Rotation paths and how fast each direction turns (degrees a step):
Each turn is a multiple of 5 degrees from 10 to 175, or 0.
Each row of a path follows its step; steps can be skipped.
Rotation 1:
step 0: [  2   7   7   4  12  -4  -1 -14  -3  14   2 -23   0 -14   0  -7  -1   7
  13  -2   0  15   3  -2  -9  -6 -11 -10 -11  -7  20  -8  11  -5  -1   3
 -15 -25  -6   3  15  -4   9   7   4   2]
step 1: [  8  -3   0   5  -2  -3   7  11  18   3  15   5  -7  -6  -5   7 -17  -7
  20  -9   9 -14  -2   3  -7  19  -8   4   2 -23   0  -4  19  10  -6   5
   0 -10  -6  -5   0  17  -7   6  11   7]
step 2: [  3 -12   0 -14  -2   6  -1   6 -10  11  -4  11   4  28   1   4 -13   0
   2   4   0  -9  -8   2 -11   4   1 -10 -16   1  -3  11   8 -10  16   5
 -10   9 -10 -25 -12   8   0  -5   3  17]
step 3: [  2  -8  -5   4  -6  -2  -4  -8   4   5   1   0   3   4 -20  -7   9  10
  -1   6 -21  12   1   7 -27 -10 -10  -1   2  16  14   1   2   8  -9   6
  -1  16  -7  -7  10 -16   2  -3  -1  23]
step 4: [  3  11  -4  16  24 -12  10  -4   0 -20   2   3  -8 -15   2  -5   4  19
   3   1  17  10  -8   7 -19   4  -6   6 -11   2 -11  -8  10  -1 -18  -6
 -12  -1  -5  -4   9   6   1   2  -3   5]
step 5: [  2 -10  11  -6  17   2 -15   6   8   8  -2   4  -5 -12   1   3 -16  -5
   5  22  11 -10 -13   8 -10   3   7  -2 -14  -3  -7   6   5 -14  -5  11
  25 -14   3  -1   7  13 -10  -9   4  -2]
step 6: [-14   1   0   4  -4  -1  -7  -9  13  15   2   4  10  15   0  16  -1   7
   3   7 -13  -6   3  -2 -10   9  -2   1 -22   6  12  -6   6 -12  21  -9
   1   2  -5  16   0  -3  -5  -9  26   6]
step 7: [  9   4  -4   7 -21   5   1  -3   4   6   0   7 -17   4   4  20  14  20
   0  -6   0 -13   0  17 -10  -7  -8   1  -6   4 -12   0  -3  22 -14  -2
 -11   5 -13  -3   6 -10 -14   2   9   2]
step 8: [ 28   6   3  -2   6   3   5 -12 -16   6 -14  -8 -16  -2  12 -18   6   6
  -3  11   5   9  -6  11  -7  -5   7  -7 -15 -14  -1  -8   7  -9 -13   3
  -5  -3  14 -12 -10  -9  -9  -6   6   2]
step 9: [  7  -8  11  14  -6 -15  -9 -10   5  22  16   7   2  -7  -3 -17  -4  -8
   9   5 -13   3  -8  -7 -21   2   3  -3  11 -15  -6 -19   6 -16  -1  -6
  12  -2   2   8   6   9  -1  -3   2  -3]
step 10: [-16   3   2  22  -1   1   5   2  -2  -2   9   0   5  11 -13  -1 -12  15
  15   0  -2 -29  -8  -9   0  -1 -10  -8 -11  -4 -15  -5   0  -9   9  -5
 -14  -3 -16 -13   5   0  -2  -5   8 -15]
[ 1 -4  4  0  2 -1 -5  0  0  1  5 -3  0  3  0 -2  0  4 -3  4 -2  6 -1  0
  3 -1  2 -2  6  0  6 -2 -1  1  3 -3 -2 -2 -5  4  0  0 -2 -5  3  4]
120
[-1  3  2  3 -5 -4  1  0 -6 -2 -6  3  1 -2  0 -4  1 -2 -2  1  1  3 -1  6
 -2 -4  1  2  6 -1 -2 -2  2 -1  2  4  2  5 -3 -3 -2 -1  2 -1  5  3]
70
[ 6  3  3 -2  5  3  3  3 -1 -2  0  1  0  1  5 -1 -1  0 -6  6  0 -5 -3 -2
  3  3 -2  4  1 -2  0 -2  0  4 -3  1  3 -2  1 -3 -5  5  0  2  2  3]
110
[ 6  1 -1  2 -2 -1 -2  5  2  1  2  6 -4  4 -4  1  2 -1 -4 -3 -1 -2 -4  5
  4 -2  0  4 -4  2  5  3  2 -2  4 -1 -2  1 -1  0 -3 -5  1  3 -2  0]
80
Rotation 2:
step 0: [  8 -13 -21  16   3   5   6 -11   3   2 -10   4  14  -8   4  -1  -8 -16
  10  -5  -2  -2  -9  -8 -25  -3   2   2   0 -11  -6  -8  -7 -13 -11   2
   4   1  15   1 -13  22   3   3   8   0]
step 1: [ 11   0  11 -10 -16  13  -1  10  -4   1  -8  10  -9   4  -6  -5  -2  -6
   1  -5  -5 -11 -16 -15   6   5 -10 -12   3   6  21  10   7  -3   6  -9
  12   5   5   1   0 -25  11  -6  19   1]
step 2: [ -4   1   4  -2   2  -4  -4   0   3  -5  -8   4  -1  -3 -16   8  18   9
 -26   6 -19 -10  -4   9  -5 -12   3  17 -22 -18 -10   3   1   5  -3  -8
  -3  16   4  -8  -5  -2  -4   3 -15   3]
step 3: [ 10  19   2 -13  -1  -1  11  -6  -9   9  14  16  -2  -4  16   5  15  12
  -1  11   5  23  11   6  -8   6   5 -13   6  22  -2  -6   3   6  -9  -3
   1   4 -14   4  -3  -1  -3   9   4   6]
step 4: [ -3 -23  21  19  12 -15  -2   1   7   7  -2  -7   6   3  11   1   2  -7
   8  -3  -2   4  -2   2  10  20  11   5  -2 -13  -7  -2 -11  14  16  11
  -9   1 -18   2   7   1  -2   0   7  -3]
step 5: [  9 -11  -9  -2   7  14  -8  -1   1   1  15 -12   3  -8  -2 -22  -4   0
   2  -3  15  -5   6   6  17 -19   5  -5  -1   4  12   7  -9 -14 -11  -5
 -10 -11   8  -1 -10  14   3  13  12  10]
step 6: [ -6   9   0  12 -11 -12 -17   5   1 -18 -20   3  22   5  -1  -4  -3   7
   7  -5  14  -5   4   1  -9   8 -20  -2   3  -9  12   9  12  -3   1  -9
  10 -11  -3  -2  -2 -17 -11  -5  -8  -4]
step 7: [ -7  -5  -7 -13   6  -2   3 -16  11  -1   8  -3 -28   4  -5  10  -5   2
   4   8 -20 -19   5  18  -5  -6 -19  -8  -1   2  -6 -13  11   3  -5  -2
  -6   1   6  -1 -13   1  -2 -17   1  -3]
step 8: [  0   2  -4   6  -5  -9  13  -4   0  10 -10   9 -10  -4  16  -1   8 -10
  -9 -13  16   7  -1 -13  -7   2   5   8 -10   7 -12  -5  12   5 -22  14
  11   2  11  -1  26  -6   2  -3   1  11]
step 9: [  3  -1   4   1  -7  -8   8  12  -4  31  -2   2  -2   3   2 -12  -1 -12
  -8   0 -15  -3 -12  -1  14   5   7   6   1   9   6  -3   3  -4  20  -8
   1  -1  -6  13 -15  12   4   7  -9 -24]
step 10: [  9   0  -4   1  -8  19   3 -14   8  -6   9  -7  11  -3 -16  14   0   8
 -17 -21  -2  11  14  -7  18 -12   6   3   2  -7  -3   9  -8  -7   4  -4
  -5  -6 -16   3  14 -14  -2   6  -3   5]
[-5 -2 -3  0 -1 -4 -3  0 -2 -7  5 -5  4  0 -1  0 -1 -1  0 -5  2  0 -3  2
 -2  3 -1  0  1  3  0 -3 -6 -6  1  0  0 -3 -2  1 -2  0  3  2  4  1]
60
[ 1 -1 -7  0 -1  3 -2 -4 -1  2  2  4  2  2  0  0  1  5  4 -2  1  1  2  0
 -1 -6  6  2 -3  0 -3  1 -2 -3 -9  0  5  0 -1  0  1  2  0 -1  0  3]
140
[ 1  2  1 -1  0  0  2 -2 -2 -4  0  1  2 -2  2  6 -3  0  1  2  3 -2 -3  3
  1  5  4  5  0  5 -4 -6  5  5 -3  3 -3  0 -2 -1 -1  4 -3 -4  4  1]
85
[ 2  1 -4  5 -1  0  2  3 -1 -1  2 -2  0 -1  0  0  0  2 -5  0  5  6 -3  0
 -2  3  4 -6  3 -1  5 -5  2  0 -4 -3  2  1  6  2  1 -2 -5  0  1  0]
140
Rotation 3:
step 0: [  2 -17   5   9   6   9 -13 -11  -4  15  -3   8   1  -9   8  -9  -1   2
 -14   3   2   6   4  -3  -3  -1   8   1   6  -8   4   8 -27   4  -3  12
  -7  -8   2   3 -13   5  -6  -7   9  -4]
step 1: [ -1   0 -12  -2  -1  -2 -17  -8  10 -12   8 -11  -2  -7  13  -1  -2  -8
 -16 -11  15   9 -12   2  -4 -11  18  -8   2   4   0   8   3   2   1  -9
   5   0 -12   2   7   3  -2 -13  -3  12]
step 2: [ -4   2   0   7   7  -7   0   2  -6   2  -8  -4   2 -17   7   3  -7  -5
  -7  13   0  -3 -11   8 -11  15   9   5  20 -18   3  -4   1  -2 -16  14
  11  -6  -8  -1   8  -2   2  -6   0  -9]
step 3: [  0  -9  -9  -1  -7   7   2 -11   8   0   9   5   7   1  12  -2  -9  -2
  -4  -1  15 -18   0   2   0  -8  13  15  14  12   9 -10   1   4   5  11
  -9   6  -1   5 -12   4   4 -19   3  -9]
step 4: [-14 -14  -3  10   0  -9  -9 -21  -4   3   1  -8 -10  -4  -9  -2   5 -15
   5   6   7 -12  -5   3  -4  -5   7  -9  -1  -8 -11 -11 -13   6  -1   7
   9   3  -2  -8   7   6   1 -10  -8  12]
step 5: [-13   5   1   3   0  10 -12  -3  -8  -3  11   9  11  -5  -1  10  -1  -2
   4   6  10  16  -3  16  -7   5   9   5   6  16   9  10  -7   6  -5  18
  12 -11  -3  -1  -5   3  12  -7   8   3]
step 6: [  0  -7   1   6   1  -1   6 -14   4 -11 -12 -17   4 -12  -1   9  -6  14
   1   7  17  -5   2  -4  -3   3  19   3   3  12  -1   0  -2   2   3   2
  -3 -14  -6   1   1   7 -18  -9 -18  -1]
step 7: [  2  -3   7   9  -7  -3 -15  -3  -3  -6  -1   3  -3 -13  13   4  -3  -7
  -3  -3  -1  -8   2   6  -6  -1  -4  -2   0  -1  -9  -2 -10 -21  -2  21
   9  -3  12   4  -3  15 -10 -17  15  -3]
step 8: [ -8  -7   0  -5   3   4 -17  -8  21  -9  -7   2   6   0  -2   0 -13   1
 -16  -7   3  -6  -4   7  -8  15  13 -13   7   8   9  -1 -14  16  -5   2
  -6  -1   8  -1  -2  -4   2  -5   2  10]
step 9: [-15   1 -17   1  -4   4  -4   3  -9  -2 -10  -3  -7  -3  13  13  11  -9
  -9   6   2   4  -4  -3 -15  10  13  -1   4  -9   4   5   0   1  19  13
   3   3  -3   0  11   6  -8 -14 -11  -3]
step 10: [  1  -1  -5  -5   3  -6 -14   6  -1 -14  -8   7   1  -6   1   3   0  -9
   2   7   6 -12 -14  19  -2  -4  11  18  19  11 -11  -8  -4  -5  -2   5
  -5 -11   7  -1 -11 -12   0  -5  -2  -3]
[ 1  3 -1  5  7 -1 -1 -2  1  0 -2  0 -1  1 -3  3 -1  2  0 -8 -2 -6  1  3
  1 -2  6 -3 -1 -2  2 -2  4  1  2 -1  3 -1 -2 -2 -3  2  0  3 -5  0]
155
[-6 -2 -4  3  3 -3  5 -2  0 -3  0 -1 -2 -4 -2  2 -3  2 -3  4 -4  0  3 -5
  1  2 -3  0  1 -2 -1 -3 -4 -2  1 -2  3  3 -5  2  2 -3 -4  1 -2  6]
155
[ 0  5  3 -4  6  2  1  0  0  0  5  1  1 -1  3 -1 -2 -4  4 -4 -5 -1 -2  1
  1  0 -3  7  1 -1  1  3 -4  1  4  6 -2 -2 -1  3  0  3 -3 -1 -1  5]
155
[-1  0  4 -1 -1  0  5 -2  3  2 -2  0  3  4  1 -3 -3 -1  2  0 -3 -2  4  4
 -1 -1 -1 -1  4 -1  4 -3  5 -8 -5 -1  2  0  3  3  0  0 -4 -6 -2  2]
85
Rotation 4:
step 0: [-13  12 -13 -16 -14  17  -7  -8   3  14  12  -9   2 -12 -26 -12   2  -2
  15   9  10 -11  13  10  12  12  -5   8   8  11   0  13   2  -4   1  -2
   6   5   4 -17   1  -1  -4  11  12   3]
step 1: [  2  -2   5   0 -17  10 -25  -5   2   0 -21  21   1   2   7   1  12  -1
 -16  -6  10  -1  -3  15   9   0 -12  -7  -9  16  -5  -4   5 -14  17   7
   6  -3  -3  12 -16   5   3  21   4  -5]
step 2: [  5  10   6  -8   4   3 -15  16   3  -9   4   2   8   1 -11  15 -15  10
  -5  29  -7  -7  -5  -8   8   4   3  -3 -19  -6 -17 -17   3  12  -4  -2
   4  -3  14   9 -14 -15 -14   7  -9   8]
step 3: [  1   6  11 -12   0  14   2 -13 -20   3  -4 -28   4   6 -13  -9  -3  14
  -5   7  -2  -7   9  -1   1  -8  -4  22   2  18   9  -9   2  -6  12  -2
   1   3   2   3   9   4 -25 -11  16  -1]
step 4: [-18   6   5  12   9  -7 -23 -10 -25   4  -9   0  11   2  15   1   3  -3
   2 -11   3  12  19   9  -3   8  -3  -3  -2   2 -16 -10 -16 -14   0   2
   9 -10   3   6  -8   3   8   7  15  18]
step 5: [-16   8 -18 -19   7   4 -13   0  13   1  -2   1  -3  -3 -19  -2  -9  -3
   9  17  11  10   0   6   3   7   0  16  -8 -14 -13  19   7  -1  -5  -2
   2 -24  -3  -6 -21 -12  -7  -2   3   6]
step 6: [ -2  -5  -7   7 -15  14 -14  14 -14  -4 -10  -3 -10   7  -7  -8  13  -5
  -8  17   5 -14 -16   3   9   8  -3   5   6  19   0   4  -2  -7  26  -8
   8   1 -20  -4  -6   7 -12   0  12 -13]
step 7: [ -3   3  14  -1  -4  -1  -9   8  -1  -8  -7   0  15   1  23   0   2  -6
  -8  20   3   1   5   8  16   3   3   5 -13  14 -11 -17 -10  14  -5   2
  23  -1  18 -10  -6  11  -1  14 -13  17]
step 8: [ -2   3   2 -16  14  -4   6 -11   2  -7 -17 -18   2   3 -11  15 -11   3
  13  -2  -1   8   4   8  13  -2  -2  10 -11  20   3   2  17  11  -1  -9
  10 -17  10  18  -1 -16 -21  -4   7  -8]
step 9: [-22   7   6  11   1   6  -9  -9 -18  10  -3   1   7   7  -1  11  -8   0
  15  -1  -2 -19  -2  -4  -1  -3   8  -4   4  10 -15 -11 -20 -10   3  -3
  -1 -16 -28   2   8   9 -13   4  16  -5]
step 10: [ -7   4   6 -15   6   7 -14 -14  -6  13 -18   0  -5  -2   7 -10  -7  -8
  -2  20   4  17   7  -7   6   1   5  -3  -6  -8   9  10 -21   0  -8   7
   2 -13  -4 -24 -24   1  -2  10 -10  12]
[ 2 -3  3  2 -3  4 -5  1  1 -1 -4  1  0 -1  0  1 -3  2 -2  5  8  0 -5 -3
 -7 -2 -1 -2  1  0 -1  5  0  2  1  0 -1  4 -3 -1 -3 -2  0  1 -5  0]
80
[-4 -1  2 -1  0 -4  0  0  5 -4 -3  8  4 -1 -3  4 -2 -2  4 -4  1  1  3 -1
 -2 -2 -4  1 -3  0 -4  6  3  1  3  1  0 -1  0  5  1  2  1  1  4  0]
100
[-1 -4 -3  1 -3  2 -4 -4  4 -6  3 -3  3  4  2 -1  1 -2  1  1  1 -2  0  0
 -3  1  4  1  2  4  5 -3  1 -1  2  3 -5  2 -5  1  4  0 -2  2  6  0]
130
[ 0  4  3 -1 -4 -2  1  2  2  1  2 -1  0  6 -3 -1  2  7  1 -2 -3 -2  0 -3
 -4 -1  1  0  3  7  0  3  3 -1 -1 -2  4 -2 -1 -5 -3 -3  3 -3  3 -3]
130
[ -5   0 -10  -2   0   2   0   1  -3   2  -1   3   8   5  -1  -2  -2  -3
  -3   0   0   3   1  -1   1  -1  -2  -3  -1  -1   4   4  -3  -1  -2  -3
   0   1  -2  -2   0   0   3  -6   1   1]
65
[ 0  1  5  0  3  0 -1 -5 -4 -1  0 -4  4  3  1  0 -4  4 -3  0 -4  2  3 -8
 -3 -1 -3 -3  2 -4  0  1  0  0 -3  1 -5 -5 -1  3  0  3 -4  2  0 -4]
60
